One vector is turned by the same rotation once a tick. Each row is the vector after some number of ticks, and that number follows the row.
The counts run from 0 to 789.
[ -5.1   4.7   7.9   4.3  10.3   1.0   4.4   7.5  -6.2 -28.5  -6.8  12.4
   1.4 -10.2   3.8 -12.0   8.7 -26.1 -10.8  19.0 -23.2 -19.0  29.0 -36.2
  -3.3  -5.0   7.5   2.0 -10.1   8.2   7.8  17.1  29.7   9.9  11.4  19.8
   9.6  -3.4   0.7  14.9   5.2 -20.3   2.5 -14.9 -13.7 -12.6  -6.8 -13.4
   2.0  -0.4   6.3   8.6   7.5  -6.3   1.2  18.8   5.3  -0.2  -0.7  -0.3
  12.8]  574
[ -6.0  25.5  10.1   2.7   0.2  20.0   4.1   0.4  -2.7 -10.7  -8.8  -0.3
  20.8  -0.4   7.0  -4.4  -2.8   2.2  -6.7   6.6 -22.0   0.6  31.4 -23.6
 -11.0   2.8   1.9   0.5 -27.1  26.6   1.8   5.3  15.5  16.4  -8.3  11.3
   8.0 -10.7  27.8   9.5  10.7  -9.4  -9.3 -19.8  -7.1 -11.0  -2.2  11.0
  12.4   3.5   6.1  16.3  -1.7 -10.1   4.5   4.8  11.3  -8.9 -14.5  -4.9
  21.0]  568
[  8.4  -1.1   8.7   8.2  -6.1  14.4   5.8   6.8 -19.1 -15.8 -10.4  13.2
  -0.4  -6.9   3.9 -12.9   2.8 -11.2  -5.7  16.3 -14.5 -14.1  19.6 -43.1
  -2.3  -8.3   0.9   2.3  -3.1   7.8   1.6   4.5  34.1   1.9   6.0  19.0
  -2.0  11.9 -10.1  10.8  -2.2 -14.6  -9.3  -8.5 -15.8   4.1  -6.0 -14.7
   1.2   1.2  -1.3  23.8  -2.4 -28.4 -10.7  27.0   0.1  14.6   1.3 -14.9
   4.5]  257
[  7.0   4.9  20.7  16.6   2.4   5.3  -2.6   9.4 -10.0 -14.5  16.0  -6.6
   1.9  -7.5   5.5  -8.5 -16.6  -7.3  -1.6   9.4  -1.1   4.4  28.0 -19.9
   1.4 -30.2   6.2  -5.6 -12.6   8.3   0.2   1.7   9.7  11.6  17.1  24.8
  10.5   9.8   8.5  -9.0   3.6  -5.1   0.8 -30.0 -16.4  12.7  13.7  13.0
 -13.8 -12.5  -6.3  11.5  -9.4 -14.1 -14.8  26.5   1.8  13.9 -22.3   0.3
  22.1]  464
[  8.1  10.3   1.7   4.2   0.8  35.0   9.9  -7.2 -15.2   3.4  -4.5  20.4
  24.8 -10.8  -2.1   8.6  -1.6  -0.2   4.0   6.3   4.0  28.7  16.8 -32.9
 -32.4  -0.5   2.3  16.5 -11.5   5.7   2.3  -6.7   6.1  -4.8  -1.3  22.7
  -0.2   9.6   9.4   5.7 -19.5  -8.3 -15.9  -8.9 -10.9  14.8 -12.7  -2.8
  19.4   6.0  -0.2  14.4  14.1  -2.5 -12.4  12.1   1.8  -1.8  -0.7 -20.2
  28.5]  292
[ -1.8   9.3  22.1  11.0  11.6  21.0  -3.2   4.6 -13.4 -18.9   4.1  19.5
   3.6  -0.8  13.9 -16.4  -0.8 -12.1 -13.6  17.1   6.5  -3.4  22.7 -28.3
   9.3  -6.1   7.9  -3.5 -12.8  14.9  -5.9   6.4  20.7   8.2  -5.3  12.1
   5.9   8.5  -1.3  16.0   2.1  -7.5 -23.0 -20.4  -7.2   5.2   8.8   7.6
   8.7  -3.8   4.3  18.8  -9.5 -30.9 -12.8  26.9  -4.8  12.8  -9.4 -10.8
  10.1]  649
[ -6.1   3.6   6.9  23.2   5.4   1.6   1.5  18.6  -7.3  -2.0   0.7  -3.7
  -4.8  -8.5 -16.9  16.1  -2.1 -14.1   8.9  14.7  -6.5  -5.0  16.1 -25.2
 -16.8 -19.3 -16.6  10.9  -8.8   3.9  -2.7  12.3  22.3   6.3  22.3  40.8
   2.2  12.7  15.4   4.4 -12.9  -8.2   8.4 -18.5  -8.8   2.6   8.4  -3.6
  12.0  -4.3   7.4  -0.3  -1.7   1.0  -8.5  24.0   4.9  -0.4  -1.5   7.6
  27.8]  631
[  6.0 -11.4   9.8  16.9 -20.1  -9.3  -1.4  13.3 -32.0 -17.8   8.6  11.2
  -7.3  -8.7  -5.7  -2.9  -4.8  -5.4  -7.6   8.7  -9.8 -21.3  17.7 -26.5
  -9.7 -17.0  -6.4   6.4  -1.4   5.3  -3.7   5.1  29.7   4.0  16.3   3.7
  -4.7  12.3  13.7   3.3 -10.0  -3.9  -6.7  -9.1 -19.3  10.6  -5.4  -0.2
   7.1  -5.1   8.0  29.4  10.8 -23.9  -4.7  28.9  11.3  13.0  -3.3  -5.0
  10.5]  655
[  9.8  -1.2   6.4  18.8  -7.8   8.6   4.2  19.6 -28.7 -17.6   4.4  19.5
  -2.0 -12.2   7.9 -13.6  -6.5 -19.2  -5.2  12.3  -6.5 -19.6  19.2 -29.7
 -10.5  -8.4  -9.3  -9.7 -10.7  10.3  -4.9  11.3  19.6   5.3  17.8   4.3
  -0.3  19.7  -1.2  13.1  -2.6  -9.3 -16.7 -19.4 -10.8  11.1  -0.5  -3.2
   7.8  -1.1  -4.4  19.7  -1.1 -18.4 -12.9  23.2   4.0  19.7 -16.9  -8.8
  12.6]  389
[ 19.1   2.4  10.7  12.9  -7.3   6.7   4.2   9.9 -17.4 -17.1   8.8   1.2
  -5.6   2.9   1.3  -3.7 -18.6  11.1 -12.0   7.8 -15.1   1.8  25.7  -1.8
  -0.4 -17.1  14.8   3.8 -11.0   6.0 -12.5  13.3  19.8  11.8  14.1  14.0
  11.4 -10.2  28.5   4.7   8.2   5.3   5.9 -28.5  -7.2  10.1  18.7  14.0
  -4.8 -10.8  13.0  28.0 -12.9 -17.1  -6.1  14.9   5.3  15.7  -1.9   1.8
  14.8]  697
[-11.9   2.2   2.3  18.2   5.0 -11.3 -13.1  21.7 -14.4 -16.5   4.9  13.9
  -6.2 -12.3  -7.2   3.4   7.8 -20.7  -1.1  18.4  -7.4 -19.0  15.0  -6.4
 -16.5 -11.4 -11.1   7.8  -5.9   9.7  -5.8  20.0  11.9   2.5  21.2  24.6
  -1.7   6.4  17.4  20.4 -27.5 -12.7  -2.7 -11.9  -6.6  -3.4  -3.0  -0.4
  18.4   3.2   5.7   9.4   9.9   7.5   5.6  18.6  12.5  10.0   3.4   2.2
  26.1]  313
[-10.0  -9.2  11.6  13.7  -4.5   9.7  11.3  12.4 -21.7 -29.1  15.3   0.8
  -1.1  -8.6 -21.0  -4.4   1.6 -24.2   1.9   8.5 -13.1  -1.3  15.3 -23.1
 -17.9  -9.0  -0.5   9.2 -11.9  -4.6   5.9  15.6  26.1  10.2  16.7  34.4
   4.6  -1.9  24.6  -2.8 -14.9  -2.6   0.2 -17.1  -1.2  17.4   2.6  -8.7
   1.1   1.5   2.2  11.1  11.4 -11.4  -8.9  26.9  18.2  -8.8   4.8   0.5
   8.5]  339
[ -7.3   2.9  -2.4   5.4  -5.1 -15.2 -20.1  11.8 -32.7 -19.5   5.3  13.5
   2.9 -12.8  -5.0  -0.1   7.7  -0.7  -8.9   0.2 -19.3 -20.3  17.8  -7.0
 -10.3 -16.6   3.1   6.4  -0.7  13.4  -3.2  19.6   7.8  -9.9  29.0  27.0
  12.0   1.2  14.2   9.9 -13.8  -8.2  -1.9  -7.6  -9.7   1.9 -11.2   4.3
  19.0  -1.8   7.4  12.6  11.4   6.6  19.1   8.3  11.4   8.5   2.0  -4.2
  26.3]  579
[  0.3   6.0  23.0  18.9   7.5  14.9   0.3   1.0   9.3  -7.9  11.9  -6.1
   9.4   2.9  11.2 -10.4 -12.1  -7.8  -1.8  24.9  -0.1   6.7  23.7 -33.6
  -2.3 -21.0   0.0   0.6  -8.9  10.6   6.2   0.8  21.1  13.5  -3.1  27.5
   9.7   8.3   2.0   1.3   2.0 -13.6 -11.0 -19.0  -9.4   4.1  13.1   9.7
  -4.7  -2.8   1.1  10.5  -8.6 -20.6 -17.7  29.3  -8.4   2.0 -19.3  -3.5
  23.5]  332
[ -1.4   6.2  10.2  16.9 -13.0   6.1  -3.4   8.2 -41.1  -4.0  -1.6  14.6
  15.1  -7.3  -4.0   5.4   8.8  11.8   1.2   2.5   3.7  -4.5  14.9 -29.6
 -10.0  -7.6  -5.8  17.8   0.6  11.7  -3.0  -1.1  10.8 -17.4  15.5  21.1
   6.6  13.4   8.5   6.3 -15.4   6.9  -8.1  -2.7 -14.5  15.0  -6.4   7.1
  25.9   8.8  -0.2  19.1  12.2 -20.2  -2.2   7.4   3.1 -10.3 -15.6  -8.1
  18.5]  553
[  7.2  -0.2   2.3  -2.0   0.0  34.3   6.2   1.1 -22.9  -5.4   3.1  16.8
  14.3 -13.2 -10.8  -3.2  -6.9  -7.8   6.1   4.7  -0.4  23.0   5.9 -28.0
 -28.4  -6.6   7.9   3.5 -12.6  -1.7  -4.3  -4.4  10.0   9.7   6.7  32.4
   1.7  11.2  10.4   2.9  -8.9 -15.7  -8.4 -12.1  -8.5  27.1  -3.8  -5.7
   3.8  -2.4   0.9  11.8   0.4 -10.1 -16.2  28.8   1.8   5.0   7.3 -21.6
  25.0]  424
[  4.4   1.4  11.9  19.1 -11.2 -10.2  -8.8  -5.6  -7.8  -1.5   7.2 -12.2
  25.2  -7.5   6.9   6.4 -11.6  14.2   3.2  11.6 -23.4 -19.4  27.0 -21.7
 -15.3 -30.2 -11.8  -0.3   4.6  11.6  10.7  -3.8   4.2   3.4   9.8  31.8
  17.6   8.8   5.1 -12.4  -7.7 -16.4  -2.2  -4.3 -11.8   1.4 -12.6   8.8
   2.9  -2.5   1.5  17.9  11.6   1.5  14.5   7.3  -2.0   3.4 -19.9 -10.7
  31.4]  761
[ -5.2  17.9   9.5   4.0 -20.2  -2.0 -17.6  12.8 -41.5  -9.4   1.8   6.9
  -4.4 -19.6   8.0  -1.8  -6.2  10.1   4.1   6.7 -17.3 -14.3  21.7 -14.7
  -4.8 -18.0   5.7  -0.5 -18.4  13.7 -13.4  -9.6   3.7   5.4  20.6   1.9
   1.0  -2.5  21.4  11.5   3.1  -6.2 -10.4 -21.7 -12.4 -15.9  -1.2   7.2
  -0.4 -12.8  -0.1  15.3  -5.5  -7.8   2.3  12.4   7.9  16.2  -2.8  -5.0
  28.5]  621
[ 11.6  16.5  -5.8  15.2 -12.1  11.0   2.1  -1.8 -12.9  -3.4   2.5   4.8
  20.0   0.3   8.5  17.6  -3.7   7.0  -9.3  -2.7 -14.9  -6.6  22.9 -17.9
 -20.4 -12.3  -1.5   3.2  -8.5  29.4  -3.3   5.9  15.5  -7.4   3.1  14.8
   2.0  11.9  13.3   5.0  -9.0 -16.7  -5.4  -9.9 -11.1  13.2 -30.3   5.0
  25.0  -7.9   2.5  27.1  18.9 -11.9   9.4   4.9   4.1  17.0 -10.6 -14.3
  18.0]  527
[  2.7  -4.3   6.5   7.8   1.8   6.9  -2.8   6.2 -19.0 -23.9   9.4  26.4
  16.4  -3.2 -10.9   4.3   5.1 -21.2  -8.1   7.9  -1.6   2.7  22.7   2.7
 -28.4  -5.4   1.1  11.2  -8.0   6.3  -6.9  13.5   4.5   9.0   7.4  10.0
  -4.2  -4.5  33.7   6.4 -19.8   0.6  -5.0 -15.4  -1.2  15.1  -2.2  18.3
  24.4  10.3   3.3  18.3  20.1   4.8  10.4  18.4   6.6   3.7   0.6  -1.5
  22.3]  212
[ 31.8   1.6   7.3  24.7  -9.6   9.9   2.8   4.2 -19.6  -4.8   3.7  12.0
  16.0   4.5   5.2  15.4 -12.0  15.0  -9.4  14.8   5.6  10.0  30.1  -9.5
 -13.4 -19.4   2.1  19.5   4.7   4.4  -6.0   1.5  12.6   3.0   7.8   2.8
  -3.3  -4.7  21.1   4.7  -8.3  10.3  -1.4 -16.2 -14.6  23.5  -0.2  14.7
  14.5   3.6  -1.2  30.2  10.2 -15.5 -10.2  16.3  -0.3   9.4 -11.3  -5.9
  22.2]  295
[  2.2  -7.6   6.0  13.9 -10.2  14.6   4.2  -7.1 -16.5  -9.6  -1.8   5.7
   9.1  -3.2   4.2 -11.1  -0.2  -5.2  -7.4  16.2 -16.0  -3.0  13.3 -34.3
 -16.1  -8.0  -6.3   4.7  -2.7   5.7   5.7   0.5  39.2  -1.5  -3.1  16.2
   3.6   8.5  -1.8  10.4  -7.0 -22.7 -10.3  -5.6 -16.1  10.7 -13.3 -13.7
   4.5   4.7   0.4  25.7   7.3 -27.7  -5.3  25.7   3.0   5.0  -0.4 -22.3
   4.6]  258
[-10.8  24.9   2.9  13.8  -3.5  -3.0   3.1  -3.6 -12.2   6.2  -0.2  -6.6
  21.2   1.9  -7.7  17.7   7.4   6.4   2.1  -7.1  -7.7  -8.0  28.9 -36.1
 -15.3 -10.9  -3.5  15.3  -1.2  18.9   0.3   2.7  10.5 -11.7  15.1  34.6
  11.8  13.4   7.0   4.6 -12.2  -8.4   3.2  -1.5 -11.1  -0.3 -11.0   4.1
  24.4  -0.3   2.5  14.5  11.0  -8.5   8.5   0.5   5.2 -15.6 -12.9   4.2
  30.9]  235
[  1.2   3.5   5.9   1.8   4.4  16.8   1.0  -7.5 -29.3  -8.7   1.2  16.0
  12.7  -4.6  -1.6  -3.0   9.0   0.1  -4.3   3.5   4.9   8.4   8.4 -40.5
 -10.6 -10.9  15.2   7.1   1.1   1.0  -1.5  -2.6  18.3  -9.3  12.8  33.9
  17.5  16.1 -13.9  -0.4 -11.3 -14.8  -8.0  -7.4 -13.8  26.4 -12.8  -8.3
   6.3   0.0   1.3   9.9   0.1 -20.5 -10.8  27.2  -2.8  -4.3   2.9 -16.6
  16.8]  24
[ 24.2   0.6   9.4   9.8  -6.6  25.6  12.4  -8.9 -10.3   0.1  -5.0  10.7
  25.4   5.1   1.5   6.9 -13.7  18.3 -11.0  18.2  -8.7  23.9  27.7 -17.5
 -24.2  -7.4   5.8  23.3   2.2   4.2   4.0  -6.4  22.8  11.3 -12.8  13.5
   5.2  -8.1  21.9   1.4  -4.5  -4.3  -7.7 -10.6 -17.0  17.3  -6.1   6.9
   4.5   6.2  10.6  27.3  13.1 -13.2  -6.5  16.7  -2.9  -5.2   5.2 -12.3
  19.8]  693
[-12.0   5.7  -3.5  13.4  12.5  17.3  -4.4   6.8  -4.0   6.2   7.8  -7.9
  12.6  -8.8 -12.6   2.9  -4.9  -2.9  10.4   4.9 -22.7  -0.5  13.3 -34.1
 -19.2 -18.4  -7.3  -3.9 -16.4   9.9   5.1   4.2  12.4   4.3   7.2  53.7
  17.1  12.4   1.4   2.5  -5.9 -27.9  -4.1 -13.9  -4.2   8.4  -7.3  -7.7
   5.5  -6.7   7.2   5.1  -4.5   2.5  -6.7  17.2   7.5  -6.5  -1.5 -13.5
  34.0]  366
[ -3.8  -3.5  15.0   0.5   5.5  17.2  13.2   9.0  -1.0 -10.1  -2.2   4.0
   9.0  -8.7  -4.8 -11.0  -4.1 -16.2  -4.2   6.0  -9.4   3.0  25.4 -49.7
   1.8  -0.9   0.3   3.7  -7.3   8.1  13.5  17.2  26.4   3.3   4.3  35.1
  11.1   9.6   3.1   5.9  11.4  -9.7  -3.8 -15.8 -16.6  14.1  10.7  -2.0
   0.7  -1.5   9.6   9.5   0.2 -16.5  -7.6  23.3   5.7  -9.1  -9.9   1.2
   4.6]  733
[  0.9  -2.9  13.6   6.9  -7.5  14.5   3.3  13.4 -27.0 -20.3  -5.2  21.8
  -9.9 -17.4   3.0 -12.2  -3.1 -19.0  -1.6  11.3 -11.0 -16.6  19.2 -39.7
  -3.9  -3.1  -5.3   3.0 -10.9   8.1   3.4   6.0  28.6   2.5  11.9   7.7
  -3.4  13.4  -0.2  19.0  -3.1  -5.5 -11.8 -19.8 -14.4   3.1   0.9 -10.1
   5.7  -2.4  -0.5  16.6   0.5 -25.4 -13.4  29.4   4.4  15.2 -11.8 -11.0
  12.7]  256
[-14.9   7.4  22.8   3.4   9.5  27.6  -8.8  -4.5 -17.2  -4.3  -4.3  12.5
  28.0 -13.9   6.4 -15.4  10.8  -0.1  -6.7  23.2   5.3  15.6  27.3 -14.7
   0.8   6.7   3.9  11.9  -9.4  19.0   8.5   2.6  19.8   8.2 -14.9  20.0
  13.2 -11.5  13.7  17.2  -2.6  -1.2 -22.8 -17.4 -12.4  -4.3  18.6   6.3
   7.2  15.5   1.3  13.6   1.0 -13.6  -4.5   9.7  -6.0  -7.5  -7.9 -16.0
  17.8]  117
[ -0.8  24.4  -2.3   8.3   3.7  -1.2 -12.3   0.9 -27.5   2.0 -10.8  24.2
  21.6  -3.7   0.8   9.9   3.5  15.1  -1.8   5.7   8.3  -4.9  32.1 -28.6
 -17.2  -5.3  12.3  15.1  -4.7  10.6  -3.2  -6.1  -1.4  -3.6  14.3  12.1
  10.1   7.1   3.0  14.8  -7.8  -7.1  -8.7  -2.6 -13.6   2.3 -11.6   2.7
  30.0   6.5  11.0  15.8   3.5  -4.1   2.9   5.5  -8.6  -9.6   2.3  -5.9
  46.0]  452
[ -6.7  17.9  -6.4   9.7   2.6  -5.4 -19.6  16.6 -33.2  -7.6   2.9  30.0
   2.7 -10.5  -8.4  11.9  -0.1  -4.7   5.9  11.5   7.3 -13.4  24.3 -20.0
 -20.8  -9.3   1.8  10.7  -9.5   2.4 -21.3  -2.5  -7.4  -0.3  22.4  12.4
   3.8  11.5  16.0  16.2 -12.8  -7.8 -10.1 -11.6  -3.1   1.5  -5.2   1.2
  23.1   1.0   7.8  11.4   3.6   2.0  -7.2  18.8   0.6   5.5   4.5   3.6
  46.2]  54
[-12.0  -3.3   8.9  -7.0   0.9  -0.1  -4.7   7.0  -9.1 -30.0   3.8   6.6
   2.2 -23.4  -5.4 -17.2   0.9 -26.9  -5.6  17.9 -26.5 -12.7  24.2 -29.3
 -16.4  -8.1   3.5  -3.9 -18.2   5.2   6.6   9.1  23.2  20.6   3.6  17.8
   6.4  -2.0  16.4   7.6   3.9 -17.0   3.5 -20.6 -11.0  -4.7   0.1  -9.9
  -7.0   0.9   6.9   5.1   5.5  -0.5   1.7  31.7  12.0   2.9   8.1  -0.3
  14.0]  440
[  5.2  14.2  18.7   0.7   4.3  21.0  -2.1  -4.0  -0.9  -3.8  -2.9  -3.2
  15.5  -9.1   8.6 -10.3  -9.9   5.4  -5.2   7.0  -8.0  16.5  26.1 -38.0
   5.1 -23.9  14.1   0.0 -11.7  13.5  10.6  -6.7  10.9   4.4   4.4  36.4
  20.0   5.8  -1.1   0.0  13.7 -12.9  -6.0 -17.0 -20.0   5.4  11.0   7.6
 -11.4  -6.6  -2.5   7.3  -6.2 -15.1 -12.1  16.3  -6.7  -0.3 -16.9  -7.8
  24.5]  66
[  4.9  22.1  14.6  11.4  -6.6  -7.0 -11.5  -5.7 -14.7  -8.8  -2.7   7.8
  16.2  -7.6  23.8  -4.7  -5.9   9.5  -9.9  15.6 -15.9 -12.8  27.5 -22.1
 -10.8 -18.3   3.7  -3.1  -6.9  24.2   2.6 -13.0  10.4   4.1  -8.7   0.2
   8.3   2.9  -2.8   7.8   2.3 -16.8 -11.3 -15.8 -18.0 -17.3 -15.9  10.6
   3.2   1.5  -5.6  22.3   7.4 -21.3   2.5   7.0  -4.2  17.4 -14.7 -14.4
  24.5]  93
[ -9.1  11.1  -1.8  13.8   0.7  -9.2 -25.2  -2.4 -26.8  -7.2  10.8  19.1
  19.0   0.7  -3.8  -1.0   4.2   4.8  -5.8  11.1   0.7 -16.5  20.6  -7.6
 -22.9 -10.0  -2.4   7.4  -7.4   9.0 -11.3   1.7  -4.1   5.8  -0.4  11.5
  12.7   5.9  11.9  -4.3 -16.9 -12.6 -13.7   1.1  -1.7   6.6 -19.4  11.9
  28.8   7.7   9.8  21.5  16.0  -3.6  18.0  10.8  -1.4  -2.7   1.6  -9.9
  40.4]  52
[  7.3  12.4  21.3  15.0  11.3  11.6   2.8   9.6  -3.7  -6.1  12.1  -0.3
  -1.0  -7.7  10.6  -2.4 -11.6  -8.8   0.3  20.9   7.5   6.9  26.2 -28.2
   0.4 -22.1   3.6   2.6  -9.4   8.3  -2.0   2.2  11.5   8.5  14.6  21.4
   5.5  11.6   2.7   3.5  -1.1  -7.1  -2.5 -32.8  -9.1   3.9  16.6   9.3
  -4.3  -7.7   1.0  14.1 -15.0 -17.9 -21.2  26.7  -3.5  16.0 -25.3   3.5
  24.6]  331
[-10.1  -1.8   5.6  19.7  10.4   6.2  -8.5 -10.2   1.3 -15.6  -0.1   2.9
  21.0   0.7   1.9  -8.0  15.4 -15.5  -7.9  24.5 -16.5 -17.6  20.3 -18.9
 -25.5  -9.2  -5.0   6.2  -6.5   9.7   9.7   9.2  21.1   9.4  -9.5  27.4
   9.1   1.8   1.8   8.1 -13.0 -27.4  -8.5  -2.6  -9.6  -5.6 -20.1 -11.9
  12.2  17.6  11.6  14.1  14.8  -2.7   9.4  18.4   1.4  -4.6   7.5 -21.6
  20.6]  709
